In the rows, zero is written as 128.
Each path below is one point turned by a fixed rotation once a step. After each direction that follows a path, write how fast that rotation turns it, in degrees per step (0 if it stays still).
Each turn is a multiple of 5 degrees from 10 to 175, or 0.
Each row of a path follows its step; steps can be skipped.
Path 1:
step 0: [123 126 122 128 133 126 143 134 129 124 129 125 145 127 127 124 140 113
 128 138 124 136 130 133 123 134 112 125 124 129 120 126 121 130 134 129
 123 134 124 127 129]
step 1: [124 137 122 129 128 115 128 124 125 125 128 119 135 134 122 115 128 130
 126 136 122 126 117 129 111 139 126 127 125 131 136 131 122 126 126 130
 130 118 138 135 131]
step 5: [128 136 125 131 122 112 138 130 124 124 128 138 135 123 135 131 127 121
 132 136 125 125 119 122 120 141 128 125 123 136 119 126 125 136 138 126
 120 132 122 134 124]
step 9: [125 136 131 134 127 123 140 131 120 122 123 117 145 133 125 130 137 125
 130 132 128 140 140 137 120 133 120 128 131 131 132 130 129 142 132 132
 126 130 127 131 128]
step 11: [123 126 126 134 134 127 139 130 127 113 123 127 134 122 139 123 133 122
 124 147 129 129 124 126 118 125 126 123 133 131 118 132 126 131 140 133
 119 134 122 127 131]
step 12: [133 130 118 128 121 116 138 132 121 126 124 126 136 130 131 119 134 117
 132 134 119 132 125 135 121 136 120 123 117 133 138 131 125 132 125 122
 124 116 130 134 132]
step 15: [122 133 131 131 131 125 138 136 122 121 126 124 134 135 123 119 129 125
 120 135 130 144 134 129 115 129 130 132 119 133 137 131 129 123 136 130
 128 114 134 132 123]
step 17: [131 134 117 130 122 120 134 127 127 120 121 135 130 128 136 125 122 121
 125 141 122 131 127 130 108 135 137 121 137 132 136 128 134 127 134 135
 121 129 130 132 126]
step 19: [120 132 120 131 131 117 133 127 126 133 138 127 121 129 128 120 132 123
 126 137 115 129 125 123 115 142 123 131 119 128 123 123 127 127 127 124
 113 131 134 130 127]
Speeds:
[132 131 126 128 128 126 132 127 128 128 129 129 127 128 127 124 126 128
 132 127 128 126 127 126 130 131 129 127 127 124 128 124 126 132 126 125
 129 127 128 130 127] : 160
[130 128 129 129 128 130 128 126 125 128 131 126 129 131 131 130 130 127
 133 129 132 130 128 126 127 126 122 129 130 128 127 129 130 129 126 128
 128 131 125 128 130] : 155
[130 129 125 127 131 126 128 129 129 131 126 130 130 128 133 130 128 125
 128 129 127 126 126 130 128 126 129 129 127 127 127 125 125 125 129 129
 128 129 129 130 135] : 60
[126 124 127 126 130 129 130 127 125 127 123 128 129 129 128 128 123 127
 131 128 126 127 128 130 126 127 125 129 130 126 129 129 130 130 127 129
 131 128 132 127 127] : 130
[128 130 126 126 129 128 127 128 124 132 127 129 127 128 126 131 128 129
 127 127 127 124 126 128 127 129 124 124 126 133 129 128 129 131 129 126
 126 126 124 128 128] : 160
[126 124 129 124 128 126 127 125 128 126 132 132 129 128 129 125 129 126
 127 126 124 130 127 128 129 128 125 126 127 129 127 129 124 126 124 126
 128 129 127 129 127] : 55
Path 2:
step 1: [120 125 126 135 123 131 129 134 128 128 111 117 124 123 129 123 138 127
 118 125 117 115 130 138 137 133 136 126 119 121 138 119 131 128 130 124
 113 130 116 131 120]
step 3: [119 132 133 129 124 128 125 129 119 135 130 122 125 137 133 129 142 134
 124 127 128 131 128 125 148 125 136 121 115 119 134 127 142 121 118 128
 135 121 140 130 130]
step 8: [120 133 125 138 136 125 128 126 115 126 128 113 129 151 136 122 133 128
 128 130 139 126 127 140 126 127 134 132 120 125 136 130 124 117 132 128
 113 130 131 125 130]
step 10: [133 133 133 120 119 123 137 127 120 140 128 112 125 134 111 131 131 124
 120 127 129 131 136 132 129 119 122 135 128 120 146 128 130 121 137 131
 130 118 132 128 125]
step 13: [123 122 121 133 125 124 124 131 120 125 126 114 137 132 111 131 140 129
 122 132 120 114 128 134 133 116 133 129 130 126 135 119 120 134 132 120
 118 122 120 137 133]
step 15: [121 138 131 126 133 127 125 136 111 138 126 117 126 131 129 132 130 135
 116 123 132 119 126 119 131 123 142 115 123 131 132 126 134 125 131 132
 125 121 136 140 115]
step 17: [129 133 138 126 135 134 117 134 130 127 120 116 134 132 114 132 150 123
 119 135 129 121 121 131 131 127 135 139 135 125 130 128 135 121 120 123
 134 124 121 127 120]
step 18: [121 125 136 137 120 139 130 134 130 128 125 115 124 133 135 135 130 134
 114 129 129 117 124 123 139 129 121 122 121 121 133 131 136 134 143 127
 130 113 121 132 129]
step 19: [134 127 127 133 134 122 127 129 117 137 104 122 120 126 137 123 140 127
 122 124 125 117 131 132 129 124 144 124 132 118 129 126 138 128 134 128
 121 128 133 131 136]
Speeds:
[127 130 126 127 125 124 127 125 129 130 129 128 129 132 128 126 126 129
 129 130 129 134 128 128 126 128 124 130 128 126 129 127 126 126 128 128
 123 128 130 129 129] : 20
[126 129 126 128 128 126 129 128 126 125 127 127 128 127 128 126 131 132
 130 126 131 131 126 125 127 130 124 129 127 127 130 129 132 130 131 126
 131 125 128 126 125] : 100
[133 129 127 127 130 128 126 128 126 129 128 126 125 127 126 124 129 126
 130 129 128 126 126 132 127 129 125 132 125 131 127 130 127 130 125 129
 127 127 127 126 129] : 120
[130 126 129 127 132 126 126 126 131 128 124 125 129 125 130 129 126 130
 129 128 127 131 127 128 127 127 128 129 128 128 128 123 133 129 128 128
 129 133 126 126 130] : 145
[127 131 132 127 130 131 126 126 130 129 130 128 131 131 130 128 132 131
 127 129 130 129 129 129 126 129 127 124 127 131 126 132 129 127 127 129
 127 129 125 127 128] : 120
[130 126 131 129 125 128 130 127 129 127 126 132 127 128 130 128 126 127
 131 132 128 126 124 127 126 125 126 127 129 131 125 128 130 129 130 126
 127 124 128 128 131] : 155
Path 3:
step 0: [121 137 131 122 136 139 130 119 133 122 132 120 125 127 116 121 117 136
 121 133 138 117 125 129 124 135 127 135 127 130 131 126 126 112 126 118
 116 130 129 117 138]
step 1: [124 136 125 138 133 133 131 122 135 137 124 110 136 117 117 124 133 121
 127 125 122 124 126 131 128 125 123 121 128 118 130 119 142 117 115 131
 116 122 124 124 124]
step 2: [118 134 122 143 122 127 129 129 117 134 119 115 122 130 129 131 135 132
 130 136 124 139 124 140 135 125 128 131 129 123 118 119 123 115 138 127
 117 125 127 136 134]
step 4: [130 131 134 130 138 129 132 130 137 117 123 123 127 134 115 132 131 136
 132 132 130 122 125 122 119 119 130 126 126 119 126 143 127 113 134 144
 118 126 128 121 115]
step 5: [128 131 129 135 140 136 137 124 126 116 121 117 127 136 122 116 137 143
 127 132 136 121 121 132 123 116 117 126 132 127 134 115 131 126 135 118
 125 130 122 124 133]
step 7: [124 125 130 117 124 131 139 136 123 130 129 115 121 126 124 138 135 131
 131 123 126 139 116 132 124 137 123 132 122 124 116 120 114 122 145 137
 121 127 131 124 123]
step 9: [129 120 130 141 136 130 127 126 142 133 122 121 138 116 114 123 128 133
 133 127 137 123 130 120 120 118 126 127 126 135 123 126 124 123 130 132
 109 135 129 136 119]
step 17: [127 121 125 129 142 130 123 126 141 134 123 123 121 134 117 137 125 129
 125 137 133 124 123 124 128 122 122 135 128 127 130 130 112 134 135 136
 108 119 116 123 134]
step 18: [129 139 127 116 131 130 133 119 138 130 126 120 134 119 123 117 130 128
 117 139 140 130 123 127 129 119 119 129 117 122 127 123 124 116 140 130
 128 132 125 114 131]
Speeds:
[125 129 133 125 124 125 129 128 127 126 132 125 127 129 129 126 126 129
 130 129 127 128 130 127 126 132 130 130 127 127 126 130 126 127 129 130
 131 127 128 129 127] : 90
[127 127 127 128 125 129 131 126 132 128 128 129 129 130 128 125 127 124
 127 128 131 127 126 125 128 130 129 126 131 128 129 127 132 129 125 132
 128 126 132 130 128] : 140
[126 128 124 127 127 125 125 128 127 131 129 127 130 122 125 126 124 127
 128 129 128 127 127 129 128 131 129 130 128 127 128 129 129 126 126 124
 126 130 132 130 127] : 35
[126 128 127 132 131 127 129 126 129 124 128 128 126 128 129 131 126 127
 131 128 130 128 126 130 130 134 127 127 130 131 126 129 127 129 133 129
 125 129 127 130 127] : 145
[132 126 129 131 128 125 130 123 128 127 129 128 130 127 129 125 130 131
 125 128 128 126 130 132 126 129 124 129 129 129 124 128 128 127 125 128
 128 127 128 125 128] : 80
Path 4:
step 4: [132 139 128 130 127 129 134 123 124 135 128 127 133 136 128 119 125 130
 118 142 122 138 119 113 130 118 116 129 118 130 134 125 134 123 133 118
 122 128 130 120 122]
step 6: [122 118 126 132 133 116 141 129 141 126 126 131 122 119 121 140 127 116
 133 128 116 125 128 122 125 128 132 119 138 123 134 132 132 131 134 127
 122 128 138 133 127]
step 7: [140 130 129 123 131 121 128 131 127 132 131 135 126 131 132 145 121 131
 122 129 123 127 135 125 128 136 112 130 137 124 125 128 140 122 118 112
 131 131 124 139 120]
step 10: [120 116 124 123 135 119 137 131 126 120 125 133 130 125 139 127 121 120
 127 133 116 132 127 125 121 121 124 118 126 115 119 126 129 131 137 122
 127 119 134 141 131]
step 11: [126 128 136 123 126 119 136 133 120 133 120 123 135 128 120 133 118 125
 131 123 129 124 135 125 120 133 118 144 125 123 130 124 132 109 123 124
 129 124 129 140 124]
step 12: [130 122 119 134 136 122 116 124 133 140 120 126 133 128 125 125 126 125
 127 130 131 123 124 134 126 128 130 134 139 141 118 137 134 115 128 139
 122 133 134 132 114]
step 15: [132 129 132 124 125 124 137 124 127 131 119 131 127 125 120 120 128 109
 121 129 130 115 128 121 136 129 126 139 122 124 139 120 130 120 131 137
 121 116 135 136 125]
step 16: [126 124 127 133 142 119 122 132 136 136 134 129 136 134 138 123 141 125
 123 127 130 121 132 124 136 128 127 134 141 134 124 126 125 124 129 120
 113 132 134 144 125]
step 19: [137 129 128 123 128 121 134 121 130 131 126 145 127 138 135 124 125 114
 122 138 122 131 118 134 133 121 123 137 129 135 131 116 132 132 134 132
 123 117 135 122 129]
Speeds:
[125 131 129 129 130 124 126 127 131 126 132 129 126 133 128 126 129 126
 127 127 131 129 132 131 128 126 130 128 129 129 129 129 129 126 131 132
 127 130 130 127 128] : 100
[125 130 127 128 125 126 129 126 128 126 124 125 129 125 124 127 128 128
 125 128 132 128 129 127 125 127 128 131 130 129 129 127 128 130 128 130
 131 131 124 130 130] : 115
[125 128 125 128 128 130 128 127 128 127 127 129 124 132 128 130 123 128
 129 128 126 129 126 125 129 129 130 131 127 127 128 125 126 130 132 130
 129 126 129 129 132] : 80
[126 126 127 126 128 128 131 128 125 130 128 127 127 130 128 128 123 126
 131 126 130 130 130 131 126 129 126 124 126 130 124 129 129 128 127 129
 132 129 131 130 126] : 25
[128 126 128 128 132 126 128 130 128 123 130 124 125 125 129 129 125 127
 125 126 125 127 131 126 127 127 128 125 127 127 128 130 130 128 127 126
 130 128 125 126 131] : 100
Path 5:
step 4: [119 115 133 141 128 124 117 121 135 136 135 127 121 132 131 134 119 125
 132 117 116 126 130 131 135 131 129 120 127 125 139 122 133 126 141 119
 123 127 131 130 125]
step 5: [135 122 129 133 141 124 126 127 125 130 120 123 124 129 125 127 133 126
 124 126 129 139 130 140 136 121 128 126 127 132 136 113 129 132 127 134
 102 130 122 124 127]
step 6: [122 119 134 123 148 123 133 129 113 132 133 125 136 123 126 129 128 127
 129 136 129 117 126 136 131 116 122 131 127 117 124 119 134 127 133 118
 127 123 134 129 132]
step 7: [141 123 123 119 135 139 138 131 125 118 132 131 130 109 138 122 124 124
 124 121 128 123 134 129 125 132 133 128 133 135 134 122 126 130 139 116
 123 134 133 122 129]
step 8: [120 127 131 123 136 123 129 119 130 111 132 135 128 124 129 131 127 144
 132 116 133 124 116 127 137 134 130 135 126 126 139 134 131 134 124 120
 119 123 134 128 131]
step 10: [134 136 132 129 132 119 117 133 125 128 145 139 125 127 122 125 118 132
 131 131 130 130 118 134 133 120 134 124 142 130 116 125 133 135 136 133
 121 128 133 129 131]
step 15: [132 130 133 130 134 137 131 124 125 132 141 114 146 120 131 142 122 126
 129 125 125 134 119 127 138 130 127 130 139 134 134 118 123 133 124 132
 127 124 129 135 121]
step 16: [121 133 130 129 131 129 127 137 133 135 134 133 130 132 139 136 127 127
 136 113 135 135 136 130 141 126 129 124 127 123 129 115 133 123 127 112
 125 136 139 132 125]
step 19: [131 120 132 123 133 130 131 131 128 127 148 136 133 118 138 123 124 128
 135 122 124 131 128 136 108 126 122 127 137 131 136 140 122 129 125 125
 132 135 129 128 124]
Speeds:
[125 127 128 131 129 126 126 128 128 128 128 129 126 129 127 126 124 128
 131 129 132 126 129 129 131 129 131 131 128 125 126 130 126 126 128 128
 128 126 133 130 129] : 175
[127 129 130 127 127 125 128 132 131 128 127 133 129 123 125 126 129 130
 130 127 131 126 126 126 125 128 128 125 128 129 126 132 127 129 129 130
 128 128 128 126 126] : 35
[126 129 127 127 127 127 128 123 132 127 129 126 129 128 125 130 127 128
 129 132 130 127 124 128 124 127 126 132 132 129 127 126 129 128 128 125
 125 128 127 129 127] : 155
[128 130 128 124 128 127 128 129 129 131 133 127 127 125 130 127 129 126
 131 127 127 127 129 127 127 125 128 131 126 123 127 126 126 125 124 131
 126 128 125 129 130] : 110
